Where one turn sends some rows of the set: a few examples, then the rows asked:
gor: 353; 140; -234; -153; -458; -16; -178; 30; 93; -191; -101; -82; -125; -90; -386; 185; -156; 130; 194
tima: 161; 72; 114; 159; 157; -20; 68; 56; 283; 68; 167; 22; 127; -119; -356; 244; 55; 166; 81
kazo: 92; 8; -99; -161; -14; -133; -178; 229; -96; 83; 145; 30; 35; 168; -49; -346; -179; 227; 106
dez: 106; -266; -228; -120; -440; -94; 146; 161; -33; -307; -86; 179; 70; 47; -42; 74; -367; 103; 140
Ped: -305; 182; 65; 414; -9; -20; -306; 157; 98; 95; 100; -212; 221; -43; -211; 126; -284; 27; 4
vuvog: 71; -130; -173; -71; -312; -90; 192; 242; -42; -321; -223; 115; 121; -13; -16; 207; -519; 12; 222
tal: 119; -105; -191; -57; -419; -177; 183; 193; -71; -262; -209; 243; 56; 134; -50; 148; -439; -50; 217
kuduk: 97; 60; 22; -248; 82; -203; -248; 210; -122; 20; 132; 21; 93; 149; -26; -220; -201; 183; 106
finel: 58; 197; -2; -48; -12; 105; -148; -57; 52; -103; -87; -51; 30; -344; -466; 421; -212; 85; 278
refis: -67; 294; -286; 261; -102; 43; 118; -224; -149; -119; -42; 0; -146; -144; -92; 200; -87; -276; 44
pulo: 120; -80; -176; -90; -236; -85; 232; 217; 64; -360; -101; 225; 121; 63; -31; 229; -528; -18; 129
sinu: 67; -101; 62; -34; 14; -34; -233; 242; 0; 110; 224; 57; 141; 275; -39; -200; -139; 187; 165
nin: -206; 170; 126; 493; -97; -48; -285; 198; 59; 95; -12; -174; 214; 119; -324; 110; -283; 5; -12
lamon: 44; 12; 14; -48; -15; -213; -101; 289; -101; 7; 256; 81; 104; 200; 18; -257; -132; 257; 166
fizat: -52; 208; -298; 189; -289; -31; 35; -148; -247; -134; -114; 16; -100; -294; -134; 326; -174; -240; 62
luzu: -69; 218; -237; 255; -145; 31; 87; -199; -160; -124; -19; -4; -293; -42; -113; 317; -131; -226; -62
ruref: -184; 330; 54; 407; -50; 8; -256; 126; 59; 205; 97; -135; 279; -34; -279; 186; -205; -119; 71
vubi: -252; 263; 95; 335; -190; -114; -275; 152; 85; 113; 14; -266; 201; 97; -358; 136; -276; 42; -98
bobob: 437; -143; 67; 115; -244; -155; -89; 225; 173; -57; 14; -34; -70; 152; -240; 196; 40; 216; 60
Ziv: -121; 216; -339; 191; -178; 54; -31; -230; -95; -52; -149; 8; -159; -155; -122; 233; -220; -320; 28

Ped turns into Ziv
ruref turns into fizat
Now find these:
pulo turns into kuduk
tima turns into finel
refis turns into vuvog

Where one turn sends some rows of the set: a few examples, then the rows asked:
zuraz: 238; 242; -82; 251; 391; -124; -147; -87; 233; -171; -12; -283; -232; 37; 185; 84; -76; -2
nuzop: 49; -98; -221; 296; 128; 55; -97; 102; -43; 240; 2; -104; -193; 423; -158; -41; 114; 12
soveg: -2; -152; 189; -7; 68; 18; 12; -112; -80; -19; -155; -181; -218; -189; -31; -57; -416; -406
Kavuf: 216; -169; -106; -49; -38; -363; 60; 88; 141; 210; -284; 85; 18; -155; 115; -115; -91; -52
nuves: 82; 46; 93; 237; 227; -367; 261; 123; 275; -194; 216; -36; -113; 106; 179; 144; -36; -259
Noz: -40; 61; -17; 147; 186; 121; 358; 349; -44; -146; -9; -173; -246; -107; -55; 188; -210; -133
mazo: -77; -29; 56; 58; -172; 124; -320; -94; 26; -216; 191; -166; -197; -178; 50; -88; -251; -143
Ninim: 131; 109; -6; 332; -114; -35; 49; -184; 204; -119; -287; 136; -215; 384; 168; -81; -153; -57
tiza: -44; -55; -185; 187; -135; 55; -6; -283; -28; 173; 318; 33; -256; -48; -180; 17; 163; -149
Zudus: 273; -67; 30; 7; 51; -231; 249; 203; -146; -96; -262; -188; 38; -93; 126; -56; -189; 190
Kan: 160; -238; 154; 277; 189; 60; 203; -248; 2; 17; -205; -75; -339; -109; -277; 19; 79; -278
teze: -104; -107; -180; 40; 93; 86; -26; 313; -158; -72; -37; -65; -59; 334; -155; -152; -235; 9
Dob: 18; 315; 381; 314; -198; 170; 53; 161; -19; 19; -109; -62; -84; -26; -36; 24; -86; -11
gelok: 32; 93; -50; -62; -98; -77; -174; -256; 227; 299; 153; -11; -55; -18; 59; -184; 138; 15
Kezek: 35; 33; -148; 87; 103; -60; -61; -296; -38; -527; 62; 71; -65; 41; -105; -124; -160; 88
sepat: 22; 235; 215; 221; 74; -264; 3; -199; -26; 110; 90; -205; -57; -105; -97; 121; 324; 117
Donu: 72; -115; -272; 26; 332; -265; -151; 215; 27; 99; 73; -51; 71; 232; -79; -143; -13; 14
zizaf: -187; 129; 12; 512; 111; 182; 292; 108; -57; -120; 224; 42; -181; 28; -38; 24; 28; -84
sotot: 155; -130; 137; 50; 261; -278; 174; -203; 191; 70; 108; 96; -55; -65; -78; -3; -134; -481
Givuk: 208; -273; 113; 215; -99; -69; 88; -174; 124; -91; -385; 3; -185; 30; -99; 93; 180; 168
ful: 41; 181; 219; 60; -117; -404; 117; 95; -80; -199; 46; 63; 124; -146; -17; -297; -22; -45

Kavuf turns into Noz
nuves turns into mazo
Now find these:
sotot turns into soveg
Kezek turns into Ninim
Dob turns into sepat
teze turns into nuzop
gelok turns into Zudus

